In the rows, zero is written as 128.
One turn moves every row onto another: examples first, then more rows asked:
kes: [148 144  67 116 123  96 124 124 128 135 112 113  96 106  99 120  93 137
  92 126 153 150 155 129 135 133 122 139 125 136 119  99 141]
dov: [147 139 102 127 120 134 121 103 100 105 139 126 142 133 148 108 137  80
 126 111 117  89  85 148 109 108 149 127 135 109 143 144 116]
Nuri: [150 111 149 107 122 105 117 140  95  91 103 162 139 109 163 135 125 134
 156 135 113 131 169 141 108 121 121 121 149 152 143 137 135]
bab: [136 131  78 108 109 102 121 121 130 139  94 109 106 109 102 107  78 123
 108 109 154 147 146 148 140 138 130 130 127 139 133 114 148]
Zeva: [106 131 162 136 123 115 122 144 106 131 106 125 161 144 107 132 121 143
 144 166 131 147 106 115  99 120 162 124 112 128 156  73 148]
Neluv: [135 117 124 105 126 101 152 129 164 147 123 119 130 158 125 130 150 143
 139 143 128 115 103 122 141 143 135 144 170 144 104 159 181]
liku: [139 153 113 141 124 127 109 130 111 114 123 126 149 123 164  94 138  86
 125  97 112 102  93 149 122 102 134 124 147 122 142 143 100]
Nop: [132 125 122 118 113 115 150 138 156 134 140 134 129 168 105 151 159 147
 135 143 128 115  92 102 129 134 127 141 173 159 127 138 178]
vodi: [142 137  78 102 124 108 138 122 104 147 110 116 124 111 116 102 100 109
  93 112 155 151 146 149 136 119 144 139 103 145 129 100 126]
rig: [138 145  67 101 132 105 135 120 121 146 104 124  98 108 134 119  91 136
  98 130 144 144 149 138 144 128 127 124 110 131 128  95 154]
senik: [157 119 139 137 117 129 133 132 167 126 175 144 112 124 140 114 158 121
  99 129 139 142 142 107 134 161 121 121 135  85 102 122 104]
Bor: [107 126 156 157 138 106  85 145 127 143 107 141 161 136 112 136 119 145
 148 147 120 172 116 108 109 121 133 116 116 123 153  84 139]
Bazo: [156 109 147 103 135 100 120 115  91  97 112 156 141 118 146 134 138 141
 152 141 140 162 183 146 124 130 125 108 131 134 148 135 129]
fasak: [152 128 161 137 138 120 108 150 152 145 177 139 127 113 139 117 151 126
 113 137 141 139 126 109 141 163 118 119 130  73 110 127 100]
Sol: [120 108 130 112 103 113 146 144 163 151 137 129 131 155 101 158 138 145
 146 135 142 118  96 111 145 146 131 133 162 158 120 150 179]
marip: [151  96 138 105 120 103 112 141  99  97 135 159 146 129 158 155 151 134
 178 136 132 127 165 143 118 118 128 132 146 153 126 144 130]
dat: [142 109 150 138 109 134 119 132 163 130 173 135 119 123 141 110 141 113
 109 129 146 155 137 117 140 164 129 110 121  75 115 126  99]
renap: [132 148 133 123 114 142 133 139 123 114 123 118 146 123 155 101 156  97
 121 110 118  81 107 133 112 121 175 143 154 112 139 141 102]
tes: [135 139 112 124 105 142 117 127 120 108 127 115 138 128 144 106 132  87
 133  98 119  99  90 154 126 110 152 127 147 114 157 162 107]
fivop: [103 115 138 137 142 102 110 161 114 137 101 131 159 139  99 146 111 133
 151 154 109 164 107 134 108 115 163 120 108 121 147  87 138]
bugel: [ 97 109 154 152 109 125  88 160 118 131 112 132 153 141 104 132 112 139
 158 144 119 159 113 115 102 129 156 115 115 116 156  80 124]
digit: [150 151  72 125 130 108 134 117 120 150 105 129 105 114 126 109  80 140
  95 112 154 153 158 144 138 128 135 142 116 134 129 118 137]
zuken: [150 109 163 126 114 133 123 140 168 153 172 126 126 109 144 120 142 121
  98 151 130 155 140 105 127 147 129 134  95  93 108 107 105]
zak: [133 126 118 115 126  90 131 144 143 150 135 127 138 150 110 148 144 147
 152 140 147 109  84 122 138 129 108 140 166 161 112 132 180]
Bimu: [150 111 143 132 130 128 113 115 154 135 167 152 125 133 134 112 164 122
 106 127 143 138 142 100 124 168 141 124 119  66 116 122 106]
Fazag: [144 119 130 122 133 137 127 129 157 144 176 146 116 126 169 116 160 129
 103 138 137 147 142 106 140 155 129 110 114  79 104 116 105]
Sem: [144 156 106 144 122 146 124 142 108 111 132 131 141 130 163 113 133 103
 132 110 110  92  96 149 121  99 156 138 143 115 144 152  98]
Kopum: [112 122 139 151 122 120  92 151 104 132 116 130 146 139  94 137 119 147
 133 153 111 166 120 110 105 116 154 122 117 115 156  68 116]
muret: [126 113 118 103 120 110 148 129 136 156 139 143 127 144  96 157 135 145
 133 146 131  99  94 103 129 149 135 145 166 148 117 134 185]
moro: [133 129 111 122 125 112 149 143 148 152 149 132 129 161 120 168 139 161
 148 145 142 106  93 110 139 129 129 149 157 151 116 153 176]
Peze: [123 123 121 104 124 119 149 135 149 160 137 140 128 156 132 158 152 157
 139 154 123 110  95 105 137 134 131 136 156 152 115 136 184]
vok: [148 134  76  99 134  96 128 137 126 139  97 115 111 104 114 107  89 118
 101 116 142 156 144 159 133 125 130 138 102 119 120 111 133]
niz: [144 152 107 130 115 137 122 127 104 105 119 122 139 139 133 111 146  99
 118 103 103 107  87 144 123  98 155 135 152 124 162 142 104]
Pitu: [173 104 151  88 122 109 118 129 102 109 151 148 126 114 154 156 138 131
 150 155 123 135 156 144 137 122 106 128 133 138 130 155 130]
les: [144 148  81 100 140  92 114 122 127 151 101 119 113 103 112 117  99 127
  98 100 160 144 147 138 148 128 119 137 125 138 134 126 141]
nari: [102 104 137 151 127 118  92 143 118 140 124 159 154 145 109 134 122 133
 151 143 108 157 116 105  85 118 152 130 110 123 142  74 131]
Nak: [156 125 149 145 130 136 129 133 156 146 183 149 121 124 150 119 136 134
 102 143 139 149 146 108 142 155 132 126 118  82 111 135 105]
gefu: [133 130 129 131 140 130 127 129 119 114 116 116 153 132 150 108 151  83
 129 120 100 105  87 153 126 110 169 124 152 100 140 159 106]
papiz: [151 101 148 123 129 117 123 148 175 144 160 137 124 130 143 106 143 132
 115 147 129 159 142 116 133 163 130 124 117  74  89 122 114]
Doka: [144 140  72 102 126 107 124 101 131 141  96 131 100 105 109 116  85 122
  91 112 139 133 146 133 120 132 122 149 113 130 132 113 159]
keni: [134 123 118 101 110 104 143 125 171 144 131 105 127 150 119 146 159 147
 140 140 150 106 116 113 132 135 135 164 142 156 110 142 177]
los: [130 148  97 118 128 143 123 123  99 113 120 119 137 137 168 116 146 101
 129 119 105  90  95 148 127 101 156 129 145 109 148 144 114]
rus: [ 95 125 135 144 141 126 100 152 102 141 117 145 146 137 127 139 121 145
 148 157 108 155 120 109 103 117 163 112 111 109 146  67 130]
vozip: [158 100 143  83 132 103 128 140  87 126 134 173 128 113 136 148 133 135
 134 135 134 152 177 139 141 140 123 123 137 150 133 149 124]
zopud: [111 133 138 167 131 122 106 149 115 131 115 140 153 146 121 133  99 162
 153 155 115 160 118 115  99 118 148 123 106 117 153  83 139]

marip turns into Nuri
dat turns into Sol
keni turns into renap
And these:
los turns into rus
papiz turns into Neluv
fasak turns into zak
Bimu turns into muret
moro turns into Sem
senik turns into Nop

